In the data rows, the value 50 means zero.
Here are some points:
[69. 30. 62. 47. 32. 59. 47. 53. 35. 64. 53. 60. 53. 57. 50. 58.]
[65. 34. 51. 73. 40. 67. 50. 38. 28. 55. 55. 49. 37. 44. 65. 46.]
[59. 43. 56. 42. 56. 61. 42. 44. 53. 47. 39. 51. 58. 44. 49. 63.]
[35. 70. 48. 71. 44. 40. 46. 52. 49. 54. 80. 48. 24. 39. 55. 30.]
[68. 43. 61. 42. 52. 60. 40. 47. 45. 61. 37. 53. 58. 53. 47. 68.]
[26. 92. 31. 96. 37. 25. 85. 37. 54. 48. 49. 37. 38. 34. 66. 68.]
[64. 43. 52. 44. 51. 44. 55. 53. 44. 47. 37. 55. 52. 57. 34. 57.]
[53. 42. 50. 36. 57. 45. 44. 52. 49. 43. 53. 41. 59. 54. 53. 53.]
[68. 47. 44. 51. 65. 58. 63. 41. 38. 53. 53. 73. 54. 45. 45. 25.]
[67. 43. 55. 42. 45. 45. 50. 50. 44. 53. 53. 63. 54. 65. 45. 47.]
[47. 52. 45. 36. 53. 47. 48. 62. 48. 46. 65. 48. 56. 61. 43. 38.]
[65. 49. 67. 32. 63. 58. 38. 45. 59. 61. 34. 63. 56. 47. 42. 73.]
[63. 34. 66. 22. 48. 51. 41. 35. 61. 62. 43. 60. 58. 51. 44. 62.]
[57. 44. 64. 37. 48. 54. 35. 47. 55. 60. 29. 56. 54. 49. 42. 64.]
[21. 84. 23. 80. 50. 33. 68. 50. 50. 37. 69. 47. 44. 40. 56. 44.]
[54. 31. 42. 38. 75. 60. 76. 65. 38. 45. 46. 31. 74. 64. 78. 40.]
[63. 46. 32. 58. 57. 61. 63. 50. 31. 50. 63. 54. 43. 62. 54. 39.]
[60. 45. 42. 55. 83. 68. 63. 35. 41. 45. 51. 59. 56. 38. 60. 32.]
[65. 48. 67. 32. 61. 58. 39. 46. 58. 60. 36. 63. 56. 48. 42. 71.]
[35. 36. 54. 39. 34. 43. 40. 49. 52. 57. 61. 46. 58. 53. 52. 41.]
[38. 64. 47. 79. 27. 43. 39. 55. 53. 41. 48. 35. 30. 39. 48. 63.]
[58. 43. 67. 28. 49. 46. 42. 57. 70. 40. 36. 53. 58. 58. 33. 50.]
[36. 69. 48. 69. 43. 41. 46. 52. 49. 54. 78. 49. 26. 41. 54. 30.]
[68. 30. 61. 62. 57. 78. 55. 33. 36. 68. 49. 54. 42. 36. 63. 52.]
[28. 89. 34. 94. 37. 27. 82. 37. 53. 49. 50. 38. 39. 35. 65. 67.]
[59. 36. 54. 33. 55. 58. 25. 52. 50. 55. 46. 48. 62. 42. 46. 59.]
[ 2. 78. 30. 83. 36. 31. 48. 53. 58. 38. 68. 36. 33. 19. 58. 43.]
[79. 28. 26. 54. 55. 82. 82. 96. 23. 64. 44. 13. 64. 72. 90. 43.]
[65. 43. 59. 56. 49. 59. 58. 39. 43. 50. 61. 26. 44. 43. 57. 54.]
[55. 45. 63. 28. 59. 56. 58. 51. 51. 55. 31. 53. 63. 69. 55. 60.]
[54. 21. 60. 48. 49. 56. 53. 43. 37. 58. 68. 45. 60. 53. 67. 36.]
[61. 40. 67. 44. 41. 57. 36. 55. 45. 54. 64. 48. 56. 53. 44. 49.]
[32. 73. 50. 97. 31. 42. 33. 47. 61. 60. 70. 28.  8. 20. 63. 49.]
[64. 42. 54. 32. 53. 52. 38. 56. 42. 55. 55. 49. 55. 61. 49. 41.]
[62. 50. 44. 46. 33. 49. 40. 55. 46. 65. 33. 59. 54. 58. 37. 63.]
[69. 44. 47. 38. 60. 56. 60. 49. 39. 44. 43. 74. 62. 67. 43. 39.]
[53. 48. 43. 51. 56. 57. 56. 50. 40. 50. 56. 51. 48. 54. 60. 37.]
10 more points follow, each with its number after it:
[27. 90. 32. 95. 36. 26. 83. 38. 54. 48. 49. 38. 38. 35. 65. 67.] 0
[32. 78. 39. 78. 59. 33. 80. 42. 61. 41. 52. 34. 36. 43. 63. 52.] 1
[62. 37. 55. 48. 49. 66. 51. 47. 41. 57. 44. 47. 55. 58. 50. 54.] 2
[67. 40. 48. 30. 75. 52. 70. 48. 42. 37. 32. 65. 62. 69. 46. 54.] 3
[57. 23. 51. 51. 68. 62. 54. 37. 31. 52. 62. 53. 52. 43. 71. 51.] 4
[30. 64. 46. 78. 42. 45. 60. 39. 45. 58. 63. 41. 48. 21. 60. 41.] 5
[54. 30. 53. 47. 39. 55. 51. 53. 32. 52. 72. 50. 59. 53. 51. 28.] 6
[45. 95. 35. 91. 68. 14. 50. 64. 77. 53. 59. 34.  0. 54. 61. 31.] 7
[40. 95. 26. 79. 60. 37. 76. 52. 64. 29. 38. 51. 33. 52. 56. 70.] 8
[51. 39. 62. 40. 30. 50. 33. 56. 58. 54. 45. 45. 54. 42. 42. 63.] 9
Which two of these numbered points are nearest to each point below, looking only along the 5 directions in which the first points spread most? Their numbers follow each, nearest first.
[67. 39. 48. 31. 75. 52. 69. 48. 42. 38. 33. 65. 62. 69. 46. 54.] > 3 2
[ 6. 35. 43. 45.  5. 36.  7. 68. 82. 32. 58. 38. 54. 37. 26. 45.] > 9 7
[47. 60. 66. 29. 81. 69. 71. 59. 51. 47. 18. 67. 79. 89. 63. 62.] > 3 2
[66. 40. 49. 31. 74. 52. 68. 48. 43. 38. 34. 64. 61. 68. 47. 53.] > 3 2
[40. 58. 56. 72. 43. 43. 52. 58. 44. 51. 61. 49. 37. 42. 53. 38.] > 5 6
[56. 22. 53. 49. 68. 63. 52. 38. 32. 52. 63. 52. 53. 43. 71. 52.] > 4 2
[48. 60. 66. 29. 81. 70. 71. 59. 51. 47. 18. 67. 78. 90. 63. 61.] > 3 2
[24. 57. 83. 23. 93. 99. 69. 52. 44. 50. 16. 60. 85. 99. 85. 50.] > 3 2
[41. 39. 53. 37. 50. 45. 30. 55. 76. 40. 22. 57. 59. 47. 33. 67.] > 9 2
[67. 32. 53. 74. 39. 69. 50. 37. 26. 57. 56. 49. 36. 43. 65. 45.] > 4 2
[50. 42. 44. 54. 45. 51. 55. 42. 36. 48. 68. 55. 61. 49. 60. 25.] > 6 4
[62. 37. 54. 48. 48. 65. 50. 48. 41. 57. 45. 47. 55. 57. 51. 53.] > 2 4
[67. 50. 43. 52. 65. 57. 64. 42. 40. 52. 53. 72. 53. 45. 46. 27.] > 4 6
[46. 39. 65. 39. 35. 52. 37. 47. 58. 59. 38. 63. 51. 55. 38. 55.] > 9 2
Here are 10 other points, each followed by its number:
[44. 54. 69. 56. 43. 61. 42. 41. 54. 61. 47. 44. 44. 47. 59. 56.] 0
[42. 59. 35. 39. 59. 42. 58. 63. 54. 33. 63. 55. 56. 57. 43. 28.] 1
[63. 34. 66. 23. 49. 51. 42. 35. 61. 61. 42. 61. 58. 51. 43. 62.] 2
[61. 32. 52. 38. 64. 48. 61. 44. 35. 46. 58. 52. 68. 59. 50. 42.] 3
[47. 58. 43. 35. 50. 39. 37. 63. 66. 45. 41. 43. 43. 51. 37. 58.] 4
[26. 48. 52. 31. 45. 48. 33. 65. 68. 40. 51. 45. 53. 62. 35. 36.] 5
[37. 79. 31. 88. 35. 28. 66. 55. 50. 53. 51. 50. 31. 49. 52. 55.] 6
[55. 39. 69. 20. 83. 52. 47. 33. 70. 53. 46. 48. 64. 31. 41. 62.] 7
[42. 59. 41. 57. 54. 51. 48. 50. 58. 42. 44. 45. 52. 45. 45. 59.] 8
[40. 44. 51. 45. 52. 52. 52. 42. 57. 44. 52. 47. 60. 40. 44. 51.] 9
The same question for these:
[43. 54. 70. 58. 41. 61. 40. 41. 54. 61. 48. 43. 43. 46. 59. 55.] > 0 9
[56. 39. 69. 20. 82. 52. 47. 34. 70. 53. 45. 49. 64. 33. 41. 62.] > 7 2
[43. 65. 46. 47. 38. 37. 47. 58. 64. 49. 37. 60. 52. 54. 37. 52.] > 4 8
[62. 36. 66. 25. 48. 51. 42. 36. 60. 61. 44. 60. 57. 50. 44. 60.] > 2 7
[62. 51. 52. 33. 62. 46. 41. 49. 63. 41. 26. 65. 60. 59. 31. 67.] > 7 2
[40. 63. 34. 56. 51. 41. 56. 63. 38. 40. 57. 50. 44. 60. 57. 10.] > 1 9
[59. 54. 59. 41. 52. 45. 56. 44. 52. 49. 54. 43. 52. 51. 43. 47.] > 9 8
[40. 60. 40. 58. 54. 50. 49. 50. 58. 40. 44. 45. 52. 44. 45. 58.] > 8 9
[62. 51. 50. 33. 60. 46. 41. 50. 62. 40. 28. 64. 61. 60. 31. 66.] > 7 2
[56. 55. 50. 53. 36. 53. 46. 58. 45. 44. 49. 55. 54. 64. 50. 40.] > 9 8
[25. 48. 51. 31. 46. 47. 33. 66. 69. 39. 52. 44. 52. 62. 34. 35.] > 5 4
[64. 47. 50.  0. 68. 36. 48. 55. 63. 44. 29. 77. 61. 61. 37. 64.] > 7 2
[61. 37. 64. 24. 49. 50. 43. 37. 61. 60. 44. 60. 57. 51. 44. 60.] > 2 7
[47. 63. 45. 62. 27. 44. 48. 56. 46. 51. 52. 52. 47. 49. 45. 51.] > 8 9
